Each path is a new rotation, seen through one point. The rows after it are directions, each followed by how far the rotation turns it, in degrees each step (0 if it stays put).
Each turn is a multiple of 5 degrees from 10 to 175, or 0.
Each row of a path follows its step; steps can be skipped.
path 1
step 1: -0.096 -1.533 -0.873 0.010 -2.746 1.455 -3.379 -1.151 2.668 0.803 -3.021
 -0.285 1.831 -0.314 -3.304 1.164 -1.677 0.885 1.301 -1.108 -2.227
 -3.051 -0.818 -1.775 1.649 -3.524 0.373 3.092 0.832 3.581 -0.716 -0.474
 -1.243 2.743 2.337 1.890 0.725 3.394 3.982 -0.027 -1.814 -1.196 -1.813
 -0.068 -0.309 -5.043 -1.623 -0.919 -0.141 -1.420 -3.277 0.983 0.629
 -3.473 2.414 0.237 -0.203 3.832 0.801 2.077 -0.091 -2.335 1.239 1.462
 -2.831 1.752 -3.073 -3.208 0.042 -0.881 1.832 -0.914 1.235 1.777 -1.943
step 2: -2.736 0.100 -0.794 3.266 -5.277 -0.342 0.743 -2.068 -0.735 0.157 -1.327
 -1.092 -3.132 1.857 1.282 3.440 3.972 2.118 -0.831 -1.654 -1.118 3.230
 -3.607 0.870 -1.740 -1.583 -4.097 1.881 1.351 1.094 0.903 0.099 -1.431
 1.707 -1.163 1.827 -0.136 -4.235 -1.055 -1.964 0.064 -1.308 0.348
 -2.221 0.716 1.536 -1.183 0.888 1.885 1.485 -4.314 -1.995 1.564 0.619
 -3.015 1.665 -0.826 1.599 -0.778 0.983 1.386 -0.935 3.273 0.829 1.233
 -3.504 -3.086 -2.121 -2.841 -0.904 0.599 2.230 1.178 1.167 1.955
step 6: -0.761 -4.925 0.586 2.836 0.260 2.041 2.739 1.771 3.285 -3.433 0.010
 -0.070 3.551 -0.703 0.021 -1.430 -4.455 1.842 0.162 2.272 -0.526 0.992
 -3.076 -1.283 -2.822 -3.495 3.796 1.871 4.940 -1.944 0.725 -0.894
 -0.118 0.999 0.890 0.045 -1.887 -1.139 1.981 -0.554 -2.888 0.754 0.778
 -0.367 0.604 -3.284 -0.687 1.606 -1.274 -2.038 -1.993 0.524 -1.729
 0.815 -0.074 -3.087 1.658 3.040 1.647 -0.297 -1.076 -1.131 4.419 -0.307
 -1.802 2.001 -0.262 1.376 -2.925 0.616 -2.032 -0.090 -0.397 -1.735
 0.262
step 8: -1.229 -2.875 0.875 4.633 0.069 -1.042 0.817 1.942 -1.718 0.484 -2.446
 -0.970 -0.252 -1.771 -1.109 -1.387 3.441 2.755 -2.483 0.467 -0.688
 0.924 -2.212 1.310 2.763 0.121 -3.075 0.432 -1.484 -0.123 3.600 -1.207
 -2.497 3.972 3.821 -0.625 -4.670 -0.656 -3.404 -2.256 -0.234 1.062
 -0.198 0.678 1.135 -0.786 -1.277 1.795 2.237 3.201 -1.249 -0.293 -2.598
 -2.593 0.748 -0.575 -2.989 -3.320 -1.570 0.122 3.551 0.167 0.082 0.365
 -1.642 1.049 0.930 2.090 -3.058 -1.481 -0.973 -2.305 1.286 -0.193 2.948
step 9: 0.669 2.872 -0.486 2.761 1.537 0.239 3.263 1.959 1.468 2.957 -1.050
 -0.586 0.585 -2.396 -1.642 0.804 -1.244 3.357 2.621 3.672 -1.449 -4.602
 -0.075 -1.982 -1.553 -2.620 -2.441 -2.737 -0.117 -1.769 1.903 -0.635
 0.416 -0.232 1.866 -2.767 1.399 1.087 -2.007 5.253 4.700 -1.485 -0.255
 1.323 -1.566 -2.872 -0.972 2.962 1.045 -1.054 -2.344 0.228 -2.162 2.964
 -2.671 0.608 -2.045 1.425 1.077 0.747 2.611 -3.351 -0.172 -0.973 0.484
 0.069 -0.514 -3.110 1.043 -0.097 -1.622 -0.603 1.245 0.217 -1.909
step 11: -0.620 -2.410 5.276 -1.335 4.299 0.750 1.194 1.596 0.595 -0.676 -0.396
 0.663 0.317 2.811 2.822 -0.464 -1.151 -0.311 -0.777 2.776 -0.070 -3.822
 -2.785 -1.261 -1.219 -0.444 -1.818 -0.329 0.170 0.724 -0.430 2.692
 -0.530 -0.155 0.652 5.285 -4.067 1.967 1.723 -1.598 0.533 0.113 -0.380
 -1.428 -2.066 0.295 1.265 0.882 0.407 -1.271 -0.558 1.169 -4.900 0.367
 -2.249 0.145 0.725 2.115 4.677 0.523 -0.656 -0.380 0.551 -2.172 -0.437
 2.907 3.008 3.248 1.962 -0.777 -2.414 -1.207 1.526 3.018 2.928
step 19: 0.073 -0.375 -0.549 1.346 -1.362 2.433 -0.968 -3.296 1.104 -0.196 -2.209
 0.640 -1.216 0.079 0.602 1.266 5.317 -2.382 2.737 -2.310 0.334 0.057
 -4.075 2.304 0.725 0.469 -1.462 -1.681 -3.298 2.026 -2.432 -0.343 0.026
 -1.865 0.773 -1.045 -3.491 0.820 0.343 2.138 -5.097 -0.477 -1.658 0.441
 -0.240 -1.072 1.395 1.305 2.763 1.933 -0.612 -2.533 -1.343 -2.630 1.438
 -0.945 -4.124 1.813 4.597 2.589 3.183 -2.168 0.291 -0.948 -2.511 0.054
 -0.053 -0.445 -0.478 -3.162 -2.854 0.143 -0.927 3.001 0.768
step 22: 1.858 -2.357 -1.075 0.992 5.573 1.197 0.283 -0.436 0.033 -3.861 -1.474
 -1.845 2.498 2.721 2.535 0.532 -2.494 0.274 -1.802 2.518 2.525 -3.680
 -0.873 0.247 -0.888 -2.888 -1.306 0.370 0.973 0.819 0.949 -2.374 -0.820
 -1.880 -0.650 1.870 -1.187 -1.394 0.977 2.866 -2.919 -0.282 -0.311
 -2.610 2.804 -0.216 3.582 -0.282 -2.531 -0.309 0.361 2.689 4.733 -4.612
 1.174 -0.548 1.541 2.933 1.384 1.328 1.454 0.349 -0.383 -2.371 -2.547
 1.051 -0.902 1.893 -2.855 -1.401 -0.550 -1.599 -0.516 -1.630 1.709
Directions:
-1.233 0.400 -0.484 0.173 0.212 0.427 -0.115 0.445 -0.295 0.412 0.084
 -0.140 0.654 -0.872 -0.044 0.047 1.182 0.005 0.176 0.229 -0.114 -0.327
 -0.821 0.267 0.183 0.615 -0.193 -0.126 -0.361 0.166 0.009 -0.286 0.006
 -0.035 0.081 -0.117 -0.250 0.123 -0.909 -0.110 0.534 -0.244 -0.310
 0.529 0.506 0.326 0.981 0.010 -0.273 1.003 -0.026 0.118 -0.373 0.050
 0.281 -0.442 0.055 0.174 0.502 -0.711 -0.196 -0.678 0.144 1.197 0.886
 0.096 -0.976 -0.121 -0.130 -0.082 0.194 0.544 -0.475 -0.181 -0.644
65
-0.673 0.085 -0.526 -0.279 0.036 0.134 -0.221 -0.230 -0.099 -0.882
 -0.084 0.314 0.541 0.272 0.500 1.123 0.665 0.587 -0.457 -0.195 0.192
 0.079 0.169 0.940 -0.228 0.448 -0.149 0.352 -0.698 0.212 -0.304 0.324
 0.617 -0.607 -0.058 -0.419 -0.761 0.321 0.882 0.215 0.780 0.197 0.643
 0.517 -0.020 -0.050 -0.448 -0.003 -0.168 0.088 -0.782 0.680 0.274
 -0.714 -0.396 0.273 -0.119 0.000 -0.540 -0.373 0.115 0.236 0.653 0.398
 -0.485 0.689 0.233 -0.007 0.886 -0.240 0.489 -0.875 0.456 0.089 0.542
120
-0.290 0.384 -0.265 -0.007 -0.777 0.257 -0.344 -0.369 -0.827 0.874 0.079
 0.160 -0.107 0.616 -0.138 -0.451 -0.325 -0.172 -0.068 -0.476 -0.377
 -0.488 -0.418 0.586 -0.165 0.180 -0.832 0.183 -0.224 -0.523 -0.634
 0.439 -0.310 0.282 -0.044 0.377 -0.523 -0.678 0.098 -0.473 -0.349 0.052
 0.531 1.072 0.316 0.325 -0.289 -0.501 -0.397 -0.539 0.086 -0.379 -0.043
 -0.411 -0.694 0.209 -0.087 0.556 -0.789 0.965 0.411 -0.066 -0.540
 -0.370 0.441 -0.071 -0.224 0.673 0.368 -0.505 0.127 0.035 -0.823 -1.212
 -0.493
130
0.310 0.106 0.015 0.333 1.058 0.629 0.935 -0.411 0.218 0.403 0.328
 -0.408 0.302 0.605 1.088 -0.119 -0.338 -0.236 0.678 -0.129 -0.230
 -0.007 0.212 0.493 0.482 -0.639 -0.024 -0.200 -0.760 -0.545 -0.708
 -0.574 -0.420 0.521 0.232 -0.136 -0.168 0.504 0.438 -0.293 -0.041 0.408
 0.024 0.358 -0.382 0.445 0.131 -0.764 0.985 0.123 -0.272 0.198 -0.883
 0.080 0.962 -0.646 0.238 0.468 0.226 -0.445 0.696 0.188 0.725 -0.320
 -0.261 0.197 -0.009 0.206 -0.667 -0.616 0.372 -0.277 0.278 -0.324
 -0.226
135
-0.368 -0.705 0.783 1.219 0.711 0.065 -0.126 0.154 0.771 -0.507 -0.089
 0.164 -0.704 0.256 -0.493 0.533 0.214 0.229 0.098 0.046 -0.104 -0.429
 -0.191 0.699 -0.296 -0.107 -0.728 -0.543 -0.265 -0.562 0.357 -0.013
 0.869 -0.039 0.046 -0.066 -0.168 0.162 0.269 0.121 -0.680 -0.394 0.052
 0.173 -1.080 0.170 0.265 -0.639 -0.246 -0.012 0.447 -0.221 0.298 -0.514
 -0.274 0.555 0.170 -0.754 0.259 -0.296 -0.669 0.195 -0.383 0.420 0.306
 0.116 -0.213 0.964 -0.836 -0.859 -0.915 0.198 0.054 -0.339 0.264
130
-0.286 -1.069 -0.820 -0.338 -0.054 0.070 -0.144 -0.370 0.679 -0.202
 -0.302 0.711 0.161 0.576 -0.025 0.456 -0.383 0.298 0.289 -0.048 -0.600
 0.230 -0.058 -0.015 0.299 -0.422 0.502 0.560 0.209 -0.005 -0.075 1.002
 -0.898 0.366 -0.249 0.522 0.526 0.579 0.670 -0.036 -0.026 -0.562 -0.765
 -0.483 1.049 -0.126 0.691 0.267 0.453 0.548 -0.037 0.350 -0.573 -0.217
 -0.436 0.367 -0.690 -0.085 -0.061 0.217 -0.799 0.457 0.578 0.318 0.317
 -0.156 -0.108 1.127 -0.357 -0.054 0.257 -0.074 -0.704 -0.211 -0.189
65
-0.027 -0.299 0.326 -0.317 0.464 0.156 -0.246 -0.065 -0.041 -0.537
 -0.469 0.787 0.703 -0.127 -0.217 0.151 0.186 0.364 0.198 0.530 -0.056
 -0.159 -0.441 0.515 0.019 -0.787 0.311 -0.418 -0.262 0.702 -0.969 0.040
 0.175 1.024 0.297 0.083 -0.068 -0.068 -0.917 -0.421 -0.500 0.292 0.521
 0.390 0.211 0.458 1.060 0.023 -0.023 -0.172 -0.088 0.027 0.359 0.035
 -0.191 0.257 0.040 -0.731 0.151 0.652 0.659 -0.552 0.487 -0.328 -0.857
 0.320 0.999 0.053 0.246 1.067 -1.087 0.128 -0.115 0.029 -0.570
135
-1.000 0.728 -0.222 -0.002 0.459 -0.860 0.263 0.342 0.341 0.491 -0.190
 0.020 -0.221 0.199 0.275 -0.525 -0.246 1.597 0.240 0.271 -0.244 -1.136
 0.429 -0.189 -0.076 1.073 0.604 -0.208 -0.004 -0.482 0.193 -0.123
 -0.044 -0.159 -0.733 0.222 -0.299 0.269 -0.405 -0.310 -0.070 0.158
 -0.038 -0.259 0.296 -0.874 -0.349 -0.053 -0.114 0.300 0.000 0.106
 -0.537 0.638 0.196 -0.354 -0.087 -0.327 -0.395 0.421 0.400 0.002 0.141
 0.024 -0.212 0.221 0.863 0.928 0.130 0.078 -0.437 0.650 0.739 -0.547
 0.569
20
